rotation steps, each row followed by its count of steps:
The counts run from 0 to 825.
[151 148 135 187 103 128 151 136 154 134 109 155 105 142 154 110  71 126
 132 165 122 153 133 147  72  94 143 179 109  86  96 118  76 140 139 149
  85 141 140 128  98 144 111 150 107 118 150 125 108 128  75 136 124  81
 104 167 130 132 114  98 105 119 149 126 104 140 139 116 167 159 107 116
 120 171 113 110  93 104 180 116  82 120]	809
[109  78 114  79 104 110 112 114  69 125 130 133 112  99 122 117 121 135
 130 115 107  89 105 115 130 130 151  94 144 163 152 159 150 128  97 103
 161 115 161  88 137 104 132 139 156 128 134 124 150 131 179 135 114 235
 136  90 124  89 164 145 178 154 123  99 170 134 100 115 136 148 140 116
 140 132 146 127 146 152 105  96 149 126]	701
[129 130 101 144 184 154 124 109 160 129 134 110 137 125 100 139 122 125
 121 156 116 104 110  73 134 104 104 115 134 141 146 132  83 138 143 164
 175 132 104 154 136 131 171 124 144 148 115 112  92 130 102  74 104  60
 180 146  88 154  98  94 141 144 158 164 114 114 112 137  87 133 169 146
 107 112 115 117 148 132 161 196 102 128]	23
[134 163 117 129 136 120 137 114 113 113 139 125 166 105 101 109 165 144
  98  95 137 140 120 133 140 106 136 107 159 105 183 101  86  82 116 100
 171  95 163 132 181 189 151  91 106  93 124 119 150 170 140 133 148 116
 128 116 144 112 103 123 132 116 136 172 169  69 101  92  68 135 139 120
 136 118 117 148 121 125  94 136 135 166]	737
[ 95 147 101 120 169 143 125 124 150 136 103 132 123 119 104 175 151 128
 132 154 141 109 130  82 167 172 126 121 134 154 115 116 151 153 136 159
 175 184  83 129 132  94 159 129 162 164  93 112 134 147 126 107 110 137
 193 148 109 156 127 131 133 138 131 146 108 141 129 167  87  89 160 179
 130  80 132 118 152 146 163 180 136 119]	708
[158 169  96 110 189 139 124 131 152 111 164 126 193 147 112 144 173 134
 118  87 146 150 127 110 159 130 160 103 160 118 142 131  93 116 140 119
 206 139 147 138 140 166 123  67 127 120 110 144 115 110 153 137 138 130
 128 146 168 109 142 127 153 108 129 138 143 109 103 153  98  74 122 160
 125 122 121 144 165 103  83 146 148 128]	444
[118 135 100 111 164 147 108 148 154 143 118 131 113 138 136 158 133 141
 136 174 126 100 117  74 158 158 143 136 127 163  85 144 148 174 154 171
 155 174  94 129  93  94 121 138 139 154 101 139 101 109 130 127 122 119
 162 183 132 142 136 120 135 137 135 109 103 192 133 191 123  87 158 173
 125 107 146 125 151 135 180 172 134 116]	218
[130 134 119 101 112 109 102 166  98 151 126  99 140 105 115 134 146 118
 130  67 118 130 140  99 176 116 107  80 120 177 134 162 170 150 166 122
 147 105 108 162 156 139 165 102 129 156  94 144  97  99 155 136 123  94
 121 110  94 122  89 151 143 160 124 102 113 141 107 145  66 119 155 158
 111 103 164 125 146 208 123 165 138 140]	76
[100 158 103 114 159 161 143 107 134 118 109 131 149 129 101 155 157 132
 120 160 161  98 143  86 160 172 113 130 154 147 134  92 138 130 123 160
 182 160 107 129 135 106 181 151 137 152  92 121 142 189 105 113 105 134
 181 131 126 163  97 121 124 139 113 142 116 133 132 136  69 112 173 140
 108  73 111  95 140 163 165 179 140 137]	710
[132  98  95 126 153 117  84 166 133 148 133 130 113 119 126 135 121 155
 135 141  75 117  89  71 150  93 172  95 120 147 110 186 103 162 147 157
 162 133 126 120 110 131 108 103 145 128 122 137  82  86 152 123 112  97
 127 166 109 101 154 122 164 160 176 106 128 165 104 166 135 125 166 160
 143 155 153 133 155 127 159 160  96 116]	19
[118 117 133 151  77 150 136 162 136 144  88 170 100 131 145 128  94 135
 158 164  95 117 144 111 121 113 150 139 108 131  80 133 154 171 152 164
  93 162 114 123  80 105 124 169 132 132 109 166  98 150 114 158  86 127
 112 128 118 151 114 142 123 156 144  70  99 181 141 145 156 150 147 144
 125 138 130  81 121 159 195 132 100 116]	571
[119 126 139 147 109 195 154 120 171 108 146 161 101 129 141  98 114 163
 156 190 112  76 108 107 130 118 138 132 139 135 105 101 116 159 153 166
 104 124 131 135  70 139 126 162 108 110 125 189  96 165 103 125  68 119
 117  99 143 174 110 136 109 142 145  83 116 152 123 144 153 147 162 118
 119 127 110  97 134 127 171 125 121 127]	160
[115 138  92 121 136 107  97 187 146 157 107 148 121 112 125 154 151 161
 134 123  87 142 119  81 182 114 171  89 121 137 109 166 138 163 160 152
 165 154 107 130 130 144 111  90 142 131  94 141  93 116 170 148 117  98
 130 160 126 105 135 151 145 152 165 109 125 151 115 170 102 100 155 192
 155 139 151 135 145 145 154 169 101 129]	508
[143 121 118  79 104 144 118 140  80 120 159 135 133 144 153  99 117 146
 138 111 120 105 121 130 139 139 174 117 157 158 116 157 150 131 131 119
 146 109 184 102  90 116 112 147 127 101 137 176 123 110 162 180 126 206
  91 110 187  92 152 144 152 133  98  71 146 184 120 137 154 130 116 113
 111 136 143 116 141 143 115  93 158 129]	425
[120 124 153 148  99 154 163  95 148 113 146 131  74 125 146  89  93 138
 120 192 140  83 104 149  84 143 103 184 136 139 116  90 108 137 128 136
  72 104 132 135  85 125 121 177  87 117 156 131 141 153  81 118 122 126
 128 122 137 168 105  98  95 115 114 135 110 148 131 103 164 153 126  77
 113 133 112 127 100 103 165  96 140 128]	397
[154 152 112 146  85 127 135 156  97 132 117 164 154 128 149  81 118 156
 119 107 100 153 143 145 123  89 188 114 153  93 131 129  97 107 120 121
 142  97 192 111 135 179 119 133  98  77 128 161 100 160 140 187 133 119
  69 127 166  85 116 136 128 142 150  99 152 133 126 101 127 170 133 121
 132 164 125 105 114 137 128 110  99 156]	306
[108 102 145 143 107 103 127 116 133 130 127 123 103  59  96 109 145 146
 119 113 107 108  88 116 138  74 104  82 126 128 181 124 102 122 122 103
 125  84 126 135 169 185 144  92 124 117 136 119 131 154 147 102 107 106
 134  79  83 130 117 142 142 139 173 147 154  62  85  96  92 150 158 121
 158 125 125 156 127 138 112 121 117 139]	527
[105 116 128  68 110 139 131 109  94 106 153 127 137 103 115 122 166 145
 124 109 137  79 119 121 166 162 140  96 161 174 153 122 171 124 123 103
 160 103 157 114 141 133 136 130 138 118 116 158 159 145 180 145 120 216
 131  74 161 118 130 158 145 129 100  98 167 127  98 127 107 115 149 123
 133  97 141 129 148 157  87 105 183 144]	211
[131 136 113 159 131 170 146 118 121 119 111 145 138 127 120  92  96 144
 114 174 114 104 136 107 112  97 137 133 159 118 139 103  90 119 117 165
 143 101 159 122 131 145 174 178 107 106 131 135 104 194  90 131  99  91
 135 124 118 147  71  99 116 160 146 128 133 127 131  97 111 197 173  97
 103 130 106  81 121 153 183 163  92 145]	515
[145 162 102  93 170 121 136 108 105 117 146 116 174 154 115 158 146  91
 127  86 177 146 155 137 132 183 123 136 150 139 133 128 134 110 123 112
 187 156 137 122 156  99 152 103 143 160 116 103 158 107 131 137 156 195
 156 144 154 117 139 111 149 100  78 149 131 130 119 140  96  74  93 142
 109  92 121 131 145 126  84 138 172 125]	207
[123 146 143 148 113 133 130 149 175 131 139 123 110  87 119 114 170 152
 130 117 118 122 105 110 167  95  99  89 123 144 137 110 128 150 174 127
 112  95  94 176 136 202 131  80  98 124 105 158 103 138 135 117 105  49
 118 100 107 152  86 156 111 131 155 128 115  99 101 136  79 106 158 157
 148 119 135 148 129 150 127 154 130 143]	802
[107 116 102 154 164  83 115 124 148 150 109 112  81 111 114 156  99 108
 106 167 113 123 104 104 103 125 102 169 104 141 119 149  93 152 126 139
 122 153  87 132 144  90 127 122 147 169 131  62 137 104 102  96 149  88
 176 204  81 138 137  82 139 123 151 187 111 136 126 137 126 120 123 146
 138 132 134 156 112 105 172 158 110 121]	258
[114 130 104 107 100  53 102 149  83 159  97 147 106 102 134 148 135 128
 109  94 117 157 128 136 136 143 174 133 128 129 126 155 149 128 109 101
 141 157 136  83 159 116  98  98 143 125 130 100 162 116 172 175 174 192
 125 171 147  70 177 150 149 125 127 130 161 144 122 135 132 108 101 157
 164 143 158 156 116 124 121 101 131 133]	269
[106  92 119 150 128 158 128 107 141 119 120 140  98 105 114 109  98 158
 138 175  85  81  93  90 108  78 137 105 140 128 149 133  84 136 114 159
 147 123 143 116 118 133 146 163 144 114 137 136 103 170 116  95  72 113
 155 105  93 140 124 112 147 168 178 117 139 119 114 118 138 188 184 115
 136 140 110 105 131 138 177 147  88 122]	727
[113 130 111 114  91  78 122 123  74 135 102 157 121 103 136 119 116 129
 110 115 132 136 131 149 108 141 175 150 138 119 144 132 130 104  86  98
 138 142 175  70 159 118 125 134 135 108 148  96 177 151 158 171 160 208
 126 152 158  77 161 139 147 118 115 133 174 127 126  93 138 144  99 121
 162 140 130 137 104 130 120  84 131 141]	267
[103 137 122 127 133 124 135 122 166 134 101 149  93 136 139 173 125 111
 148 173 146 118 128 124 118 178 124 170 107 138  79 114 157 167 136 153
 117 207  89 118  88  68 110 138 160 167 125 108 148 123 113 124 119 176
 165 161 133 153 162 125 124 107 114 129 111 169 138 174 156  75 108 164
 145 107 127 137 130 103 160 122 149  99]	415
[136 158 153 103  99 123 162  96 112 100 152 123 150 120 118 114 155  97
 123  90 184 129 145 180 122 165  97 134 143 139 151  99 145 102 118  80
 121 105 141 135 149 137 139 117 110 128 138 130 176 134 128 138 142 198
 117  83 159 133 120 144 127  93  74 133 146 102 105 103 114 107  91 104
 119  94 117 137 118 135  67  81 186 142]	619
[ 89 126 133  90 131 104 120 111 135 126 159  94  78  64 116 115 168 149
  92 141 141  74  78 108 168 162  88 119 138 189 153 118 149 143 135 107
 120  82 102 151 151 143 118  97 104 134 126 115 160 132 153 116 152 131
 155 126 122 139 118 140 117 120 111 156 145 120 101 126  88  89 146 121
 148 100 152 173 134 127 122 117 183 146]	684
[137 139 100 111 155 115 135 110 123 127 118 141 137 167 134 159  99  91
 134 139 148 144 152 136  84 177 143 180 131 117  97 140 121 127 110 132
 154 194 128  98 115  61 131 142 164 168 135  96 146 103 111 130 144 198
 160 179 146 124 164  95 148 105 100 144 115 159 140 150 158 104  89 141
 113 116 112 122 123 103 128 125 140  98]	204
[146 154  98  91 134 167 133 123  85 113 153 126 184 142 118 107 157 152
 100 104 147 117 148 105 162 145 154 107 182 146 159 118 122  97 125 130
 203  96 175 126 151 154 169 141 103 107 107 154 130 160 140 159 131 148
 127 118 169 115  92 125 138 135 100 121 147 138 122 117  75 137 156 119
 101 100 117  99 148 164 107 156 151 160]	12
[178 169 128 149 112 110 132 159 139 135 137 149 142 154 152 104 116 127
 123 112 126 181 137 164  98 109 169 157 128  93 102 129  90 125 147 117
 105 125 159 130 112 171  76  92  84 102 135 140 116  98 122 173 161 104
  68 167 178 104 136 117 125  93 126 133 125 145 125 131 155 108  74 131
 127 167 124 142 102  85 118  89 118 133]	599
